rotation steps, each row followed by its count of steps:
The counts run from 0 to 1041.
[-19 -16   5  -8 -15  30   4  19   8  -6 -11   9 -33   4  52  -2 -34  23
   4   4 -38  26  12  10 -37 -11 -38 -25 -15  -9 -17  10  -4 -13 -38  -1
  -2  42 -23  18 -17  -7 -37   8 -19 -12 -12 -19   5  -7  25 -20  34 -15
 -20  -9  12  43   3   0 -35  -6   9  -8] => 20
[ 11 -28  11   0   9  19  -8  65   5  24  36   9 -41  10 -22 -43  -6   8
   9   1  12 -20 -14 -17 -10   5  29  15  15 -31  35  46  12 -19  16  12
 -17  17 -23  21 -17  16 -16   4   7  -1  18  20 -33  33   7  37 -13  -8
   5   1 -25   9 -12 -16  -5   4  27  -4] => 291
[-22 -18   1  -5 -18   7  -9  -6   5 -26   3   4 -25  -8  -8  11  36  36
 -33 -30   7   6 -20   5 -17 -25   7 -34  11 -23   8  21   2 -36   4  -1
  14 -15 -23  33 -29   3  17 -10 -38 -26 -14  20 -42 -29  10 -35  14 -18
 -17  -3  30  37   4  10 -37  23  19 -22] => 863
[  1  -2   8 -24  -7  10   6   6   9 -44 -47  -1  17  -9 -10  -2  43  50
  12 -45  -8  21 -14  17  17 -13  -2 -11   8  19 -17   1   9   3  39 -27
  -9  13  17  -9 -11 -36  27  -9  16   4  32 -16 -19 -21  -8  31  -4 -14
  21  31  31  -8  47   4  -2 -13  12  20] => 321
[ -6 -16  -2 -54  10  14  21  -5  29 -31  21   6  -8  10 -13 -41  -1   7
  -6 -32 -12 -25 -13 -22   3   2   7  -8  39  32  14  30  11  -4  13   9
 -12 -19  -9 -36  -8 -27  13  -2  17 -33  32  45 -16 -19  -5  34  19 -28
  22 -22  17  14 -14 -15   0 -17  37  19] => 524
[  3   6  -7  -8 -39  12  -3 -24   5 -17 -41  15  14  -1  43  23  -2  30
 -13 -39 -22  33  -2  -1 -26  -8 -18 -34  -6 -11 -37  -9 -25   1  -8 -27
  14   2 -17  -7 -19 -28  10  -8 -33  12 -25 -14 -19 -17   9 -40   8  15
 -24  42  29  49  27  -1  -4  -4  -5  24] => 557
[ -4   4  26 -21  -9  16   6  12  15 -54 -37 -14  22 -20  18  -6  13  35
  27 -17 -14  18  -3  29  34  -4 -13 -22  -5  34 -21  -9  17   1  10 -15
   8  50  -6 -42  -2 -19 -10 -12  21  19  30 -46  -3   4  -8  44  -4  -3
  20   9  13  -9  49 -22 -18 -16  16  22] => 964
[ 38 -11  -6 -17 -18  18  -6  33   7 -13  -6  39  26  11  -7 -50 -11  34
  -2 -59   0 -26  15 -12 -25  -1  23  15  27   3 -17  18 -41   2  33 -36
 -25  -6  -1  -4  -3 -23  15  -7  -4  14  18  14 -20 -10 -14  22   8  -9
  -4  43  -9  12  -2 -18   9 -18  -6  24] => 61
[ 12 -17   8   3 -14  22  -9  80  -9  16  14  20 -28   5  -3 -32  -8  30
 -15 -13  23 -19  21   0 -19 -15  33  17 -10 -33 -11  25 -14  15  -1 -25
 -19  36 -29  29  -4  13 -10  -3 -16  11   7   3 -27  28  17  41  10   1
   5   0 -29  15  -2 -20 -44  12  -6  -6] => 387
[ 28  -3  17  10  19 -24 -27  31  12  -3 -21   2   8 -11 -11   9  20  53
   1 -29   9  14 -28  -1 -15 -12  35  13  24 -25 -12  13 -33 -31   7  -7
 -13 -28 -33  50  14   0  31  28 -19  11 -20   4 -27 -12  19 -18 -13   5
  -9  19   0  28  28  19 -19  38   9 -23] => 1027
[ 12   8 -15 -40 -18 -10  -4 -34  18 -59 -21   4  23  -9 -10   8  -3  15
 -15 -48 -11  11 -24  -6 -26  -4  17 -31  43  10 -34   1   6 -14   2  -9
 -19 -11 -25 -23 -15 -20  33 -29 -27  -6   3   3 -17 -36   2 -12   8 -21
   5  15  40  32  -3 -23  -8 -17  37  13] => 853
[-22 -15  20 -16 -27   9  11   4  27 -17  11   2 -13   5  46  -6 -22 -13
  10  -6 -28  14   3   6 -19  16 -28 -36   4  12 -20  21 -17 -18 -28  -1
   8  10 -12  -3 -23  -2 -58   2 -39 -12 -16  -8  -5 -12  16 -16  38  -6
 -41 -13  26  41 -15 -38 -38 -16   9 -14] => 978
[ 22 -13  26  -1   8   7 -15  40  16 -23  -4  18  34  -4  23 -66  -7  12
   0 -35 -14 -26  41 -21 -22  -4  -8 -21  19  29   6  15 -55  -2  10 -23
 -28  -5  -5 -32  18 -20  -3  23  14  12 -15  14  17 -13 -29  16  25  -5
  10   8   5   0 -24  -9  -1 -18 -27 -18] => 906
[-23   1  49  -1 -13  22 -19  42  16 -28 -11 -26   5 -34  14   8  30   7
  -8   8   7  -1  -5  -1  72  -8   9  -9   5  12   9  -5  12   5  -1 -25
  19  39 -26 -25 -13  12 -19  -6  15   3  26 -49   3  31  17  49 -20  11
  14  -8  -5  18   5 -20 -59  19  20   3] => 92
[ -4  -9  25  -4  -5  -4 -38 -18  21 -23   1 -21   6  -6 -14   1  26 -10
  -6 -25  13  -2 -53 -29   6   4  34 -20  41 -23  15  17  -6 -37  15   9
   1 -35 -33   7 -38  21   8 -19 -24 -12  -7  -6 -37  11  19 -26 -45  -6
 -23  24  30  46 -18 -24   2  20  34  -2] => 844
[-10 -19  16  -9 -21 -10 -20   3  17 -32   5 -21  23 -18 -18 -27  61  -1
  -5 -23  26  12 -27 -22  34  -1  12 -15  -5 -17  42  10   4 -23  42  -9
  21   1  26 -23 -39  -8  16 -24  -2  -8  22  -8 -61   3  -5  14 -18  -9
  -8   8   4  -8  20 -24  13  10   1  12] => 216
[  2 -36  19  -8 -11  -4 -19  33  11  14  21   5  14  -1  10 -63  31 -11
 -21 -22  14 -31  16 -36  22  -5  13  -3   4  -9  30  26 -52  -4  14 -19
   7 -26   5   5  -4 -18   2  24 -13  -5  -1  20 -38   8 -22  -3  -5  13
  -8   1 -17  12 -22 -28 -17  14 -34  -7] => 53
[  8  12   9 -27  16   5   0 -22  20 -32 -39  -7   6  -7  -7  35   5  48
 -10 -31 -19  25 -44   5   4   2  15   5  46  17 -25 -11   7 -23   0  -2
 -29 -28 -22   4  -3 -23  35   6   1 -14   5   1  -6 -13  27  -6 -17 -14
  13  19  30  47  25  11  -2   8  47  16] => 949
[ 20   4  30  10  37 -18  -6  44  24  -5  29 -22   5 -28   3   4  -9  -8
  31   6   0  17 -42 -14   7  22  29   4  16  -1  10  30   6 -47  -8  16
 -11 -14 -21   5   0  33 -20   2   0  22   0  -2  -5   5  38  18   3  -4
   4 -11 -22  20  20 -23   3  13  58 -38] => 824
[-28  -9  23  -3 -26   4 -17   4   2 -38 -26  -3  13 -18   0   4  59  16
 -48 -21  20  -6  -6 -23  42 -29  23 -26   1   5  12  -2  -4 -12  19 -36
  14 -10 -37 -30 -19  -4  23  -4  -9 -23   1   5 -15  -4 -12   9 -21   5
   5  12  29  22 -13  -1 -43  18  -1  12] => 313
[ 37 -15  32  -1   0   8   0  26   5  -3 -29  17  11  13  40 -46 -27  35
   7 -32 -15 -19  34  -2 -21 -27 -30 -21   8  19 -15  23 -46  -9  -5 -14
  -6  -1 -25  -5  29 -31  -4  40  10  20 -28   9  16 -25 -21  -8  18   9
  -6  17  10   9   3  12 -21 -21 -38 -12] => 262
[ 12  23  47 -10  -3   5   0  12  10 -24 -12  -6  29 -38  33   1 -15 -15
   8  -6   7  -5 -13 -20  49  12  10 -18  -4  35  -7 -11  -6 -19  -4 -26
   8  -4 -42 -69   2  10  -2  -7  15  31   4  -8  27  12   5  33 -24  18
  16   6   2  27   8 -35   0 -17  36  15] => 189
[-39 -21 -13 -15  -5  28  10  20   3 -10  15  -3 -20 -16  33  -6  34  18
 -54 -25   6  29   6  -9 -11 -12 -14  -9   1 -13  33   1   5   2 -16 -15
  -8  12   9   8   3 -15   9  21 -21 -34  -9  23 -39  -7  13   8  31 -26
  15 -40   3  45  -1  18 -36  38  -6 -20] => 237
[ 10   4  27 -25 -22   2 -17   8   6   6  14  -6 -15 -10   8  -1 -36 -20
   7  13   6 -26 -22 -20   2   3  10 -30   3  -7 -19  26  16 -20 -32  14
  26  21 -64 -23 -38  23 -37 -18 -25  17  -6  -8   2  29  11   6  -8   8
 -21  -2  27  31 -26 -42 -17 -24  50   3] => 518
[-11 -37  -5 -21  -2  16  -5  32  14  11  37 -12 -15  -5   9 -42  19  14
 -16 -23  14  13  11 -18 -18   3  -1 -14 -11  -8  53  15  27  10 -14   8
 -25  36  27  12 -22 -17  -1  10  -8 -16  16   9 -60  12   2  29  24 -27
  21 -29 -13  21   1  -2  -3  18   7  -3] => 456
[ 14  24  23 -15  16 -15   9   7   0 -10  -6 -28  -1 -25   5  28  17  38
   0 -14  24  17 -40  -9  40   1  22   0   1  17  12  -8  35 -27 -12  -6
   6  -1 -36 -11   5  -8  24  12   5  21  10   8 -15   8  32  47 -32  -4
  44 -15   3  11  34  17  -8  23  58   4] => 84
[ 22  27  34  -3  -5 -13  -4  11   4 -21 -27   2  31 -26  31  41   1  11
  -9 -25   7   7  -7  -3  22   0  25   2   7  16 -51 -14 -26 -16  -7 -46
   3 -25 -51 -12  13  11   6 -10 -25  28 -16 -17  15  -8  37   6  -9  24
 -14  22   2  43  12 -10 -36  12  20   5] => 1035
[ 10   4  34 -33  29  -9  24  -9  22  -3  16  -6  -4 -13  35  -9 -14  -1
   4 -34  -8  -9 -18 -30  23  15 -11   7  22  36   7  26 -20 -15  -3  -9
  12 -70 -34 -46  11 -29   6  21  26   0   1  47   7 -16  17   9  -4   1
   8 -12   2  17  11   1  -7  -6  36  12] => 506
[ 58  -1  -6  14 -29  -2 -31   9  -7  -2   8   6  27  -6  26 -30 -27  15
  15 -25  16  15  12 -23 -57   0  -6 -44 -28 -16  -7   6   2 -11 -13   0
 -14  34 -23 -21 -11   2  10 -10 -29  48 -39  -1 -17   1  -2  -1   2   0
   8  19  -5   3  18 -25  39 -26   6  10] => 999
[ 23   5 -15 -11 -34   0 -22   0   0 -55 -12   7  25  -7 -12  13   0  36
  -3 -31   0  10 -16   5 -30 -16  25 -36   3 -17 -46   9  10 -20  16  -2
  -6  32 -25  -8 -29   8  15 -44 -39  13   5 -17 -24 -27   2  -3  16 -16
  -2  31  27   9  13 -29  -3 -30  34   5] => 538
[  7   4   8 -23  -8 -19 -25 -13  29  -6  20 -31   3  -6 -27   0   9  -2
  33  -5   4  11 -53   4  -2  14  26 -15  31 -16   1  12  36 -32  -6  29
  -4  11  -3  14 -35   3  -2 -15 -22  12  21 -31 -52  13  16   0 -23 -12
 -17  12  22   9  17 -41   9  -1  43  -2] => 528
[  7 -14   1 -21 -15  25  27   3   9  28 -15  12 -23  18  40 -24  -5  63
  -8 -28  -6   9  15   5  -3 -16 -52 -12 -46   7  11   5  12  20 -14  -4
  25  30  -2   5  -9 -58  -1  29  18  12   6   8 -37   3  -4  11   9   6
   9  -4   8   7  40  21  -8 -15 -16  32] => 560
[ -6 -10   8 -21 -28  29  -8  32  -1 -25  19   3 -14 -18 -13 -33   3   7
 -26  -6  30 -37  10 -22   5 -24  13 -36 -15  -4  21  28  30   1   2  -5
  10  52 -45 -29 -27   5 -11 -30  -6  -7  14   9 -21   4  -9  58  -5 -12
  17 -18   1  -6 -17 -19 -32 -20  13  21] => 849
[ -4  -4  -5   0 -16  -6 -32   5  11 -18  16 -20  39 -26  31  12  22 -16
 -29 -13  20  48 -12 -22 -29  10  22 -25 -12  -8  16 -29  15  -4 -31 -11
 -24  29  16   1  -9  25  12  -9 -53   5 -11 -19 -48   6  18  -3   3 -15
  -3  -9  -8  48  -1 -36   8  30  15 -26] => 459
[ 29  -6  17 -16  13 -22   2   2  19  14  23  -1 -14  11 -12 -22  -7   3
   2 -35 -11  -7 -41 -29  -9   9  12   5  34 -12  15  41 -12 -41   6  20
  -5 -64 -40  19  -8  -5   9  12 -14   5  -8  51 -33  -1  11 -16 -19  -4
 -21  16   3  34   4  -2  12   1  29  -5] => 288
